In the data rows, 50 means zero.
Some points, one per row:
(59 25 51 65 59 48 66 60 37 49 48 68 34 36 64 36)
(51 39 54 42 54 68 49 51 54 52 38 56 52 48 48 30)
(67 53 27 22 68 68 69 22 68 68 21 25 68 22 68 66)
(67 22 55 49 68 57 69 46 46 56 33 68 51 22 68 61)
(59 37 26 28 60 40 69 22 54 68 62 34 68 40 68 63)
(54 56 52 46 60 68 46 61 66 68 37 65 50 56 31 48)
(67 35 37 37 68 43 68 45 59 53 53 56 55 30 65 68)
(52 54 59 67 49 52 41 59 50 45 31 48 58 55 57 37)
(60 55 24 24 68 59 65 27 68 63 67 41 68 48 68 56)
(62 59 30 36 68 47 47 41 68 62 68 54 60 53 68 58)
(49 48 42 44 63 62 48 45 59 59 55 41 52 48 55 43)
(45 68 45 40 68 42 42 31 64 66 68 40 66 68 56 63)
(45 52 44 39 54 50 48 38 21 68 47 32 68 57 53 40)
(50 68 36 38 48 54 60 52 68 56 68 53 65 66 54 61)
(61 43 40 60 50 23 56 58 53 22 64 68 63 36 68 46)
(49 50 67 42 61 68 50 59 46 68 24 60 26 24 21 38)
(39 46 52 29 56 68 49 55 50 67 57 35 35 39 32 57)
(45 42 68 68 48 22 53 68 26 22 58 68 26 48 52 43)
(57 40 56 31 68 68 69 41 63 68 44 58 47 31 36 59)
(58 50 30 39 68 45 68 41 68 43 68 51 68 50 68 68)
(65 22 60 60 68 45 69 53 26 47 56 68 41 22 55 50)
(58 46 48 48 41 46 63 54 53 59 50 60 65 48 68 59)
(63 68 39 30 67 59 45 39 68 68 57 29 66 48 60 68)
(46 38 41 44 56 54 69 46 36 68 59 55 59 39 57 42)
(46 68 66 68 32 30 60 53 68 45 68 66 53 44 64 51)
(34 68 60 57 41 41 22 54 38 22 64 30 49 66 41 42)
(46 68 48 45 54 40 34 22 68 33 64 41 52 68 65 64)
(63 59 47 53 43 43 55 45 46 56 64 46 45 56 64 56)
(65 61 30 42 56 48 51 34 68 50 61 47 68 63 68 62)
(21 22 49 50 51 37 69 59 21 33 56 68 55 22 68 53)
(67 22 35 22 68 68 69 53 45 53 51 66 63 22 68 58)
(48 54 63 62 51 27 52 49 54 34 68 62 40 50 61 57)
(30 59 50 37 54 68 46 36 68 22 39 22 61 52 27 40)
(44 45 52 42 68 66 52 39 59 68 57 42 65 37 53 51)
(39 68 38 47 47 40 22 33 50 41 64 22 48 68 64 52)
(67 32 40 22 68 68 69 55 33 68 38 67 68 29 59 49)
(58 44 61 56 47 57 48 64 35 51 52 57 43 42 41 52)
(21 68 61 67 23 39 22 44 49 51 68 22 50 68 28 47)
(49 60 58 59 22 44 39 48 60 30 58 61 68 56 67 57)
(41 68 58 61 35 62 53 32 63 68 46 22 68 54 51 54)
(49 52 45 42 45 57 66 40 45 57 49 61 68 39 62 50)
(55 53 48 49 66 57 53 45 56 61 38 30 64 41 50 48)
(43 52 58 45 61 38 60 40 57 51 68 34 68 50 68 64)
(35 59 41 65 35 48 55 39 60 52 68 35 66 53 52 52)
10 more points follow, each with its number after it:
(60 28 36 40 68 68 55 55 46 59 38 68 44 22 43 54) 0
(32 22 68 68 56 46 39 68 42 49 68 55 28 54 28 46) 1
(67 51 35 39 61 55 28 68 37 36 38 55 50 57 44 28) 2
(67 29 51 38 68 67 67 58 43 68 36 68 49 25 49 46) 3
(46 63 53 52 28 45 37 54 57 52 29 38 65 68 46 34) 4
(52 68 42 44 38 68 56 27 62 64 47 38 68 65 68 49) 5
(54 23 63 60 47 48 55 68 24 32 27 62 41 39 41 52) 6
(25 68 68 68 22 48 29 68 41 40 55 54 22 68 21 33) 7
(25 55 68 68 22 42 26 68 25 25 37 68 22 67 21 31) 8
(56 45 67 60 37 55 58 68 43 62 21 68 29 37 21 55) 9
Which of these numbered points is nearest to each point below, looking only along the 2 directions in which the first points spread most? Its number follows each.
(21 39 40 68 31 64 50 68 33 56 58 57 22 58 21 36) > 1
(67 28 43 22 68 68 67 65 47 68 21 68 37 22 33 50) > 3
(60 36 43 33 65 68 62 39 58 68 28 37 62 34 49 55) > 0
(67 22 43 45 68 65 69 55 41 59 29 68 50 22 61 61) > 3
(59 34 54 64 54 55 58 68 51 38 54 68 28 35 58 53) > 9
(67 47 52 26 64 68 64 63 60 49 28 68 39 32 62 54) > 0
(53 46 40 46 53 56 41 56 48 49 47 50 38 43 44 40) > 2
(47 43 56 62 46 54 29 66 34 38 45 59 22 52 29 43) > 1
(42 47 56 68 24 34 41 68 21 26 42 36 22 57 34 33) > 8
(52 46 46 40 68 45 40 62 54 28 52 68 38 62 50 60) > 2
(67 45 45 40 67 58 50 58 62 57 47 67 47 36 62 52) > 0
(64 53 51 46 61 42 36 56 42 28 35 50 61 49 60 35) > 2
(26 68 68 62 22 39 67 40 68 68 57 48 55 68 43 44) > 4
(58 37 56 22 68 68 63 60 50 68 42 68 40 22 21 58) > 0
(35 68 63 50 22 40 35 48 40 62 47 29 61 68 57 39) > 4
(48 51 55 38 55 68 44 55 51 60 43 68 50 49 37 48) > 2
(65 29 65 66 62 36 65 67 26 34 68 68 32 23 58 55) > 6
(61 67 32 22 68 56 46 28 68 60 56 36 67 56 68 68) > 5
(55 58 43 40 50 49 59 22 68 50 47 24 68 65 68 55) > 5
(67 22 59 61 65 42 65 68 21 22 38 68 22 27 35 39) > 6
(21 50 68 68 22 43 52 68 32 43 58 57 22 54 21 32) > 8
(54 27 64 56 58 22 61 68 51 49 33 68 26 24 22 49) > 6
(32 61 68 68 38 50 31 68 37 32 43 64 22 54 21 44) > 8
(44 50 68 68 39 60 42 68 35 36 35 68 22 58 21 33) > 1
(67 68 22 22 68 67 53 32 68 68 57 40 68 54 68 68) > 5
(67 22 51 50 64 68 69 63 48 68 28 68 42 22 31 53) > 3
(21 68 64 68 25 39 27 53 48 35 68 46 35 68 37 43) > 7
(60 39 60 50 68 68 41 57 37 39 24 62 23 39 28 42) > 9
(49 66 36 29 68 46 50 36 68 50 62 42 68 61 61 58) > 5
(67 30 27 22 68 68 69 44 60 64 21 63 68 22 66 57) > 3
(58 59 37 40 46 47 48 37 59 68 42 27 68 52 64 57) > 5
(37 66 51 54 35 39 45 44 55 66 68 43 52 66 42 43) > 4
(46 62 53 68 33 22 44 35 68 41 68 56 66 65 66 46) > 4
(47 57 39 53 34 33 30 41 56 42 60 40 59 53 58 53) > 4
(39 25 68 68 31 45 69 68 21 22 65 68 22 30 35 32) > 6
(67 22 54 68 53 42 69 67 27 28 43 68 39 22 65 43) > 6
(57 22 64 65 49 28 58 64 32 23 59 68 35 40 59 52) > 6
(54 56 22 26 68 57 62 31 68 63 68 42 68 49 68 68) > 5
(38 60 66 68 28 41 22 68 30 43 61 35 22 68 21 37) > 7
(66 27 38 51 68 53 69 41 54 65 55 62 65 27 68 44) > 0
(54 54 42 26 65 64 60 22 68 68 68 43 68 49 68 68) > 5
(48 29 57 68 42 33 39 50 41 32 64 57 30 48 42 42) > 1
(61 29 43 42 50 57 37 68 30 33 28 52 24 53 29 25) > 9
(67 44 42 34 68 68 47 38 68 61 22 57 68 35 64 48) > 0
(41 58 57 67 34 43 55 39 35 42 45 23 63 67 56 40) > 4
(54 51 60 65 54 42 43 68 34 25 42 68 39 53 30 47) > 1
(60 27 52 57 65 36 68 63 52 32 39 68 42 38 55 32) > 9
(24 68 66 63 37 47 30 35 56 54 48 28 52 68 47 42) > 4
(27 51 68 68 54 60 31 68 31 57 48 49 31 52 21 37) > 1
(38 68 50 68 47 48 35 47 68 44 63 56 43 66 42 40) > 4
(67 33 44 68 38 43 52 68 29 26 21 68 37 45 46 40) > 6
(56 40 53 65 49 56 48 68 25 36 30 68 24 45 30 51) > 6
(52 48 59 52 44 58 22 66 27 40 33 63 22 51 26 36) > 1
(55 64 37 41 55 41 41 29 68 53 63 32 68 68 68 68) > 5
(57 51 36 22 68 68 69 22 68 68 68 25 68 41 65 68) > 5
(46 65 55 45 59 58 27 48 37 29 46 37 49 68 40 48) > 4
(63 61 49 52 50 68 23 63 35 58 24 51 39 60 43 48) > 2
(63 52 25 34 67 42 62 32 68 68 68 48 68 45 68 68) > 5
(67 54 60 46 57 60 39 61 46 52 35 63 53 52 55 39) > 2
(43 41 68 61 61 61 46 68 43 54 34 68 24 41 21 36) > 9
(67 59 26 23 68 52 59 33 68 54 67 54 68 45 68 66) > 5
(62 42 46 55 50 47 43 67 25 38 42 65 34 49 41 46) > 9
(50 39 55 61 61 53 59 67 37 47 46 57 39 41 39 64) > 9
(57 49 45 68 54 28 69 39 60 29 54 53 68 45 68 58) > 2
(61 26 68 68 35 22 69 68 21 22 52 68 26 56 60 39) > 6
(64 28 62 61 51 43 63 68 43 31 45 68 39 35 58 46) > 6
(33 54 54 68 22 26 22 57 32 22 57 38 37 68 45 32) > 7
(63 41 56 44 35 34 69 44 64 52 59 68 68 37 68 51) > 2
